One turning vector, and how many steps it has turned
The counts run from 0 to 399.
[  2  13  11 -12  13  13 -10  -3  -3   2   6  -1   2   2   4  10 -15   0
 -13  14  10 -14  12 -28  -9 -11  -2  25 -21   9  -9   6  15 -11   4] | 375
[ 17  16  16  -8  16   1  -7  15  15   1   1  -4 -10  -1  -2  -9  -5   9
 -17 -11  12   2 -16  -8  -2 -21   4   5 -17 -12  -4  10   0 -22 -12] | 295
[  2  18  24   0   5   9  -2   4   7   5   9  -7  13   9  12  10  15  14
 -10  -8  11   2  -1   4   2  -2  -8  11 -29  -8  -2  15  -1 -30  -8] | 258
[ -9   9   9 -14   0   8   0 -18 -18  -8   4   8  10  11  12   7  -2  28
   4   3  10  -7  11  -7  -3   3  -6  22  -7   9   4  34   4 -16   2] | 367
[  1   7  16  -6   7  11  23   0   3   0  -1   9  16   4  15   6   8   6
  -8   0   4  -3  27   6   7   6  -3  15 -17   7  -2  24   8 -31   9] | 358
[ 20  23  21  -1   3  -3  -7  -8  20   5 -15   0   1   5   0 -10 -16 -18
 -22   4   3  -2   5  11 -13 -13  -1  11  -8 -21 -14   6  -2 -18  11] | 18
[ -6  15  24  -7  12   2 -11   6  14  -5   1  15  21   8   4   9 -12   2
 -16   3   7  -1  10 -13   6  13   0  11  -5  -4  -6  15   9 -29  -5] | 217
[ 10  16   6 -18   0  -7  11  15   7  -1   2   3 -10   3  -6  -2   2  25
  -5 -10   3  -4   9   3  10  -8  -3  14 -15  12   2  18   9 -24 -13] | 200
[  7   7  20  -6  29   9  -8  -3  14 -14  -7  20   8  -3  14 -19 -15  -8
 -19   1   7  -1  10  -6  -8  -5   3  11  11 -13   7  15   5 -18   9] | 175
[ 13  -1   5 -10  23  -2  10 -20 -12 -12  -9  21  -3   6  10 -17  -9  -1
   5   8   9  -2  10   5 -12 -15   7  14  -3  -2   4  34 -10 -13   5] | 36
[ 10  -1   3 -18   6   6 -12 -25  -9 -12  -7  11   4   9  18  -4  -1   7
   5  -1   9   5   6  -4 -13 -10  -7  14   2 -17   8  30 -16 -10   4] | 272
[  6  20   3 -20 -18 -15   1  -5   0   1  -3  13  -1  -3 -13  -2   7  22
  -9  -1   1  -5   0  14  16  -2   3  14 -17  11   1  27  -4 -19  -6] | 62
[ 20  18   9 -15  -5  -3 -22  -7  14   2  -9  -8 -11   6  -4  -9 -22   2
 -11  -7   9   0   0  -5 -18 -17 -13  13   2 -20 -12   8   2  -3   7] | 8
[ 10   8  -1 -16  10   7   2  -3  -6  -5   3 -10 -16   5  18 -11   7  28
  -2 -17  12  -3   3  -9 -11 -19 -14  20  -8   4   8  19  -2 -10  -3] | 142
[ 17  30   6  -7 -17   3  -7 -14   6   6  -6   3  10  -5   3  13  20  -3
  -1  15   5  -7  12   9   5  -3  -5  26 -20  -9   0  10  -8 -14   5] | 397
[ 20  17   0 -17  13  -3  12  10   2  -1   0   1 -16  -6  -3  -7   6  16
  -5  -1  -2 -11  14  -1   5 -17   2  21 -20  17   6  19  11 -19  -9] | 53
[  0  14   9  -4  13  20 -10  -6   7   0   7   3  14  -6  28   2  19  14
  -7  -3   9  -6   9  -4  -4   2  -9  23  -7  -3  15  14  -2 -25   8] | 269
[  1   0   7 -14  14   4  11   0  -1 -10   0  10  14  14  14   8   7  10
   2  -4   9   7  26  -2   4   9  -4  13  -9   9   1  33   6 -26  -1] | 221
[ 17  22   2 -20  -8  -6  13  11  14   7  -2  -2 -14  -2  -4  -4  -3   9
 -10   1   6 -11  27 -11   9  -6  -6  19  -7  18  -6   6  12 -16   5] | 338
[ 17  36   5  -4 -10  -2  -4   5  11   3  -4 -11  -8   6   1  -6   6  14
  -5   7   9 -10  12   1 -11 -10 -12  24  -8  -3  -9   9   0 -18   1] | 13
[ 11  16   0 -11   5   7 -19 -23  -2 -10  -7   8   5   2  23  -2   8   4
   3   6  12  -1  16  -6 -14  -1 -14  23   7 -17  11  17  -8  -6  10] | 271
[ 13  -7  11  -6  32   4   8 -12  -4  -7  -7  15  -2  -2  11 -18 -15  -5
  -9   0   5  -3   4  -2  -9 -18  10   8  -3  -4   3  26   3 -16   3] | 37
[ -8   1   7 -15  16  11   6  -6  -9 -12   4   9   6   8  19   6   5  23
   0  -3   8  -7  17  -4  -1   3 -16  21  -9   9   6  32   8 -16   2] | 368
[ 10  34   8 -19 -20 -11 -12  -7   5   7  -1  16   1  -8 -17  -2  -5  14
 -14  13   2 -10   3   3  13   0   4  22 -12   4  -7   9   0 -18  -2] | 61
[ -3  -5  16 -20   8  -2   0 -20  -7   0  -3  22  17   4   3   5 -19  -5
  -8   7   9   5   2  -4   9   2  15   4  -8  -4   0  26 -11 -21   3] | 78
[ 11  10   6 -12  -3   1 -14 -17  -1  -6 -10   2  12  20  13   5   4  -3
   5  -2  14   8  20  -1  -8   4 -14  14   4 -25   0  27 -11 -11   8] | 124
[  3  -4   3 -34   1   1 -17 -17 -12  -3  -1   1  -3  13  -3   7 -29   6
  -6   0   7   1   0 -24  -5 -14  -2  11  -9  -6  -8  22  -1  -2   1] | 235
[ 15  21  11   8  20   7   8   4   3  -5  -4  12   1   2  18 -12   7   6
  -4  13  13 -11  25   2 -11   4  -1  28  -2   4   5  14   7 -23   4] | 33
[ 23  27  -7 -12 -16  -6   2 -18  -6  11  -1  -6 -11  -5   0  -8  10  19
  -5   6  13 -10  -1   6 -11 -21  -5  20 -11   2  -3  16 -11 -11   5] | 151
[ 12  29   5 -24 -24  -3 -13 -14   8   6  -3   0  -2   3   2   8  14   7
  -5  -7   4  -5  12   4   2  -6 -19  20 -13  -9  -3  14   0  -8   9] | 250
[ 19  21  14 -22  -6  -8 -16 -11   4   0  -9   0  -1   9 -10  13 -10 -12
  -3   2   2   6  -4   0  -7 -18  -2  12 -24 -22 -10  11  -3 -11  -1] | 392
[ 16  23   7 -21   3  -7  -8   8  21 -12 -13  14  -5   3  -4   0  -2  -7
  -8  -5  -2   6  18  11  16  -5  -7  18  -3 -12   4  15   5 -16  -4] | 65
[  5  17  22  -1 -13  -7   1 -17  -2   7  -3   4   4  -4  -5 -11  -8  11
 -15   4   6  -3 -17   8  -9  -7   9  12 -16  -7 -11  20 -14 -24   6] | 20
[  0  12  16  -3  -2   7  -8 -24 -14   6   3   7  18   2  17   3   2  14
  -5   8  12  -3 -10  -6  -9   1   4  15 -12  -6   3  24 -18 -22   9] | 267
[  9  13  23  -3  17  -3   4  -3  14   5  -2   7  10  -8   1 -17   0   7
 -25 -11   6   6 -20   8   4  -9  15   1  -7  -6   0  18 -12 -32   1] | 305
